[[124 130 123 127 127 133 130 131 141 125 133 128 116 131]
 [122 125 137 111 133 125 115 111 134 134 109 136 115 116]
 [134 123 131 141 133 114 133 142 116 130 145 117 139 138]
 [130 123 130 122 130 123 124 125 129 129 123 124 126 127]
 [104 109 140 120 138 111 121 116 126 135 117 122 114 115]
 [130 128 128 131 131 125 130 130 128 127 131 125 128 130]
 [131 131 133 124 131 129 120 122 123 127 124 128 132 120]
 [140 129 131 129 128 125 126 130 117 129 129 122 142 130]
 [133 115 136 129 132 110 126 132 116 135 131 118 137 131]
 [112 118 125 133 130 124 136 127 132 125 128 124 120 122]]
The first entry on the diagonal from the top-right corner: 131
The fifth entry, reading row by row is 127
Report the largest entry in the last column.
Answer: 138
Report the entry just right of the largest entry.
Answer: 117
The last entry in the row that holds the smallest entry is 115
The 1st entry in reading order is 124
The entry directly below the largest entry: 123
The 2nd entry on the main diagonal is 125
The bottom-left entry -> 112
Report the entry directly above the largest entry.
Answer: 109
The top entry of the column that holds the largest entry: 133
Report the last entry, reading row by row.
Answer: 122
The 3rd entry, reading row by row is 123
The bottom entry of the column that holds the largest entry is 128
Report the smallest entry in the first row.
Answer: 116
Report the 2nd entry, reading row by row.
Answer: 130
The 2nd entry on the diagonal from the top-right corner is 115
The first entry of the smallest entry's row: 104
Report the largest entry.
Answer: 145
Report the largest entry in the last row.
Answer: 136
Report the entry just left of the largest entry.
Answer: 130
The third-last entry, reading row by row -> 124
Report the largest entry in the first row.
Answer: 141
The entry directly above the smallest entry -> 130
The entry directly below the smallest entry is 130

Questions about the array below. Indices start at 0.
1) Read off the entry in the bottom-right corner.
2) Read off the entry in row 2 and column 0.
3) Read off the top-left entry.
4) Read off the bottom-left entry.
5) Read off the entry just left of the smallest entry.
6) Read off the smallest entry.
7) Read off the entry in the top-right corner.
8) Read off the entry at row 0, column 1.
[[145 144 145 143 142 126 119 126 119 129]
 [125 131 123 124 123 127 135 130 127 142]
 [139 132 131 130 136 121 116 122 122 129]
 [125 122 130 127 126 134 133 134 134 129]
 [141 138 145 139 134 134 128 132 122 119]
 [137 131 134 135 136 126 118 126 129 119]
 [134 120 128 128 138 124 110 119 133 103]
 [122 127 130 126 124 137 141 139 127 129]
 [133 131 126 131 125 123 124 124 128 134]
 [134 130 121 126 137 114 111 114 112 122]
 [141 139 146 142 141 131 122 129 122 125]
 [123 129 124 122 122 132 139 135 126 130]
 [124 128 129 125 116 140 146 144 133 121]
 [141 136 139 135 148 118 108 117 119 137]
 [139 138 133 133 132 121 118 123 121 126]
 [140 133 138 139 145 123 110 117 122 119]]
1) 119
2) 139
3) 145
4) 140
5) 133
6) 103
7) 129
8) 144

Read these off the grid that follows.
1) Report the entry in the bottom-left corner.
2) Report the entry in the top-right corner.
3) Report the bottom entry of the column that holds the largest entry.
4) Report the largest entry.
5) Report the entry directly below the smallest entry.
[[125 114 130 110 125 126 134 130 127 125 139 128 139 127]
 [129 141 130 133 135 105 102 125 128 118 140 128 123 126]
 [125 122 121 135 114 127 131 139 120 118 114 109 124 125]
 [126 120 107 125 119 128 134 121 122 119 120 141 126 147]
 [120 119 133 135 128 126 130 135 141 104 125 129 121 127]
 [131 116 126 129 141 128 130 127 125 112 133 131 111 128]]
1) 131
2) 127
3) 128
4) 147
5) 131

X = ((156, 117, 150, 101, 121, 116), (99, 126, 138, 135, 139, 151), (128, 133, 137, 126, 113, 120), (123, 118, 118, 137, 117, 124), (129, 113, 123, 119, 109, 108), (106, 115, 141, 106, 115, 140), (130, 131, 120, 124, 130, 121), (138, 113, 122, 115, 114, 122), (135, 142, 123, 117, 122, 110))
The entry just right of 128: 133
The entry just right of the largest entry -> 117
The maximum -> 156
The entry just right of the smallest entry is 126
The entry just left of 114 is 115
